These views show one set of named points, seen from different sides, and a view may be mirrored.
A view may leave some points out. In some views, one point has been moved. Which views, in the order they come, and which point in each? Write no view if no view has one.

-- scene 1 --
A:
  gom [ 30 -49  -1  16   3]
  Kofir [ 37 -31   2  22  11]
  kare [ 36 -21   2  30   9]
  mugu [ 27 -46  -3  21   2]
  duzez [ 35 -27   5  24  -4]
  digo [ 37 -45   4  11   0]
  Semob [ 32 -35  -3  26  15]
  Zanog [ 15 -42 -11  38   0]
  kof [ 34 -22   6  29 -11]
B:
  Zanog [-26 -15   8 -12 -11]
  digo [-16  12   9  11   7]
  fil [-20   0  11  -2  -5]
  mufu [-11   2  17   1  -5]
  duzez [-19  -3   1  10   8]
  kare [ -7 -13   5  11   8]
  mugu [-21   4  12  -2  -6]
  kof [-24 -10  -5  11  12]
C:
  kare [-21  19 -12   3   0]
  duzez [-14   6  -5   1  -3]
  Zanog [-19   6  -7 -15  27]
  gom [ 4 12 -1 -8 10]
  mugu [-2 10 -2 -8 14]
  fil [-5 11 -3 -9 13]
  Kofir [-9 20 -8  1  2]
  kof [-23   0  -7   2  -4]
D:
  kof [ 12  10  10   4 -11]
  kare [15  2 -3 16 -8]
  digo [  7 -10  -5  -4 -29]
  mufu [ 15  -3 -18   6 -25]
  mugu [ 15   3 -12  -2 -29]
  Kofir [ 13  -5  -8  10 -16]
  Zanog [ 25  23 -17   0 -25]
  duzez [ 10   3   4   3 -15]
  Semob [ 17  -1 -16  12 -19]
  gom [ 13  -3 -12  -4 -31]
E:
  Zanog [13 55 18 -2 25]
  gom [ -1  34  11 -11  33]
  mugu [  2  39  11 -10  30]
  mufu [ 3 35  6 -2 36]
  digo [ -5  30   3 -16  32]
  duzez [  2  44  -9 -13  24]
  Kofir [ 3 37 -7 -3 34]
  Semob [ 6 39  0  3 37]
  kare [  7  46 -15   2  30]
  kof [  5  52 -14 -14  19]
  fil [ 4 41 10 -8 30]
F:
  gom [ 48  23  23  10 -13]
  kare [36  9 32 30  3]
  digo [42 26 25  6 -6]
  Zanog [ 47   0  22  23 -28]
  fil [ 46  15  23  16 -15]
  Kofir [42 18 28 23  0]
  kof [26  3 34 15 -4]
  mugu [ 47  17  23  13 -15]
  Semob [48 17 25 28 -5]
G:
  Semob [-22   9  20 -22  35]
  kare [-26   6   3 -20  37]
  mugu [-19   4  25 -32  22]
  Kofir [-23   8  12 -28  37]
  Zanog [-20  -1  26 -12  12]
  mufu [-21   8  25 -29  33]
  digo [-19   7  19 -46  28]
  duzez [-24   2   3 -32  25]
  fil [-20   4  23 -29  22]
Views with a point moved: B
  B moved: digo

-- scene 2 --
A:
  Maka [  3 -17  -4  -4 -15   2 -49  32]
  pofe [  2 -17 -10   3 -10  -1 -38  13]
  pegi [  5 -20  -7   3 -10   1 -45  28]
  Sazo [  9 -23 -10  13   1   5 -35  24]
  libip [  9 -14  -2   4   7   6 -41  24]
  led [  4 -19  -9   6 -10   5 -40  25]
  kura [ 11 -18  -5  -1  -5  11 -38  26]
  leku [  2  -8  -7   0  -3   6 -34  28]
  bevu [  2 -20 -11   4 -14   0 -39  24]
  bome [  4 -16 -10   0 -15  10 -34  24]
  vom [  3 -12  -7  -2 -10   9 -37  33]
  gid [  8 -21  -8   4  -3   4 -37  25]
B:
  Sazo [ -3 -11   9  15  16   7  -5 -23]
  bevu [ 12 -11   5  18   4   6  -4 -18]
  pegi [ 10 -15   6  16   6  -1  -1 -18]
  mame [ 13 -13   8  11   4   9  -5 -18]
  leku [  8  -6  17   9   8   4   4 -12]
  gid [  5 -13  10  12  12   5  -2 -21]
  libip [ -2 -11  13   3  14  -1   2 -18]
  Maka [ 17 -17   8  16   3  -6   4 -16]
  led [  9  -9   7  18   8   3  -1 -19]
  bome [ 17  -5  11  16   8   7   3 -20]
  neliz [  7  -6  10   4   6   3   2 -15]
  kura [ 10 -10  12   9  15   2   4 -24]
C:
  libip [-19   9  12  -4 -19  11  27  14]
  leku [-16   8  10 -15 -16   2  27   7]
  vom [ -9   4  10 -19 -20   4  30   5]
  neliz [-17   5  18  -9 -14   3  25   7]
  led [ -6   6  18  -9 -24   1  29   7]
  pegi [ -7  -1  17  -7 -25   2  28   7]
  mame [ -5   4  14  -4 -16  -3  26   3]
  kura [ -8   6  15 -11 -17  11  31   9]
  bevu [ -4   3  19  -7 -22  -4  27   4]
  Sazo [ -7  17  15   0 -24   4  29  13]
  bome [ -3   7  19 -16 -16   1  30   3]
D:
  pofe [18  8 -8 12 -5  3 27  4]
  led [ 23  12  -6  23 -11   2  24   3]
  bome [ 28   6  -9  21 -13   2  30   3]
  Maka [ 19  16 -12  30 -12  -7  29  -3]
  gid [ 18   9  -9  24 -13   6  20   7]
  leku [ 16   7  -7  23 -21   6  34   4]
  libip [ 11  15 -10  24 -20   9  25  13]
  kura [ 23  10 -13  26 -17   5  27  11]
  neliz [ 14  10 -11  17 -14   4  32   7]
E:
  Sazo [ 12  14  -5 -18  34   8  29  20]
  pofe [  4   8   0 -13  40  -5  19  15]
  led [  3  12   2 -18  37   2  28  11]
  neliz [  1   1  -3 -15  33   3  20  11]
  leku [ -5   5  -4 -13  32  10  22   9]
  bome [ -3  15   0 -12  32  -1  26   7]
  mame [  1  13   4 -17  36   1  17  14]
  gid [  7  11   1 -19  32   6  25  15]
  pegi [  2  10   7 -21  37   3  27  10]
  kura [  4   9  -1 -17  24   4  27   8]
  Maka [ -3   7  11 -23  36   4  28   2]
  libip [  8  -1  -5 -19  28  11  25  14]
  bevu [  1  14   5 -17  41   0  24  12]
F:
  Maka [ 26 -17  17 -15   1   0   2  -3]
  Sazo [ 27  -1  13 -21 -13 -11  19  -9]
  mame [ 21  -9  10 -17   0  -1  17  -2]
  led [ 23  -6  14 -16  -4  -7  10  -5]
  bome [ 15  -4  15 -17  -4  -3   8   1]
  libip [ 28  -6  13 -16 -17   4  13 -14]
  leku [ 20  -7  14  -8 -13   3  12  -3]
  pofe [ 18  -3   6 -14   2  -2  15  -9]
  bevu [ 22  -8  12 -15   2  -8  12  -3]
  neliz [ 20  -6  10 -11  -7   5  11 -10]
G:
  bome [-7 15 -2  6 -8 12 31  9]
  neliz [-2  8  6  0 -4 11 21 13]
  bevu [-6 17  7  9 -8  4 28 10]
  vom [ 2 13 -1  8 -7 15 31 13]
  Sazo [ -2  12   1  13 -14   5  13   2]
  leku [ 4  9  0  6 -1 13 24 13]
  mame [-9  9  8 10 -6  6 27 11]
  led [ -3  17   5   8 -11   7  25   9]
  kura [ -1   9   0   5 -15  16  24  10]
  pofe [-11  14   8   2  -4   4  23  10]
  gid [ -3   9   4  10 -13   8  21   8]
  libip [  5   5   4   4 -11  12  13  10]
Views with a point moved: no view
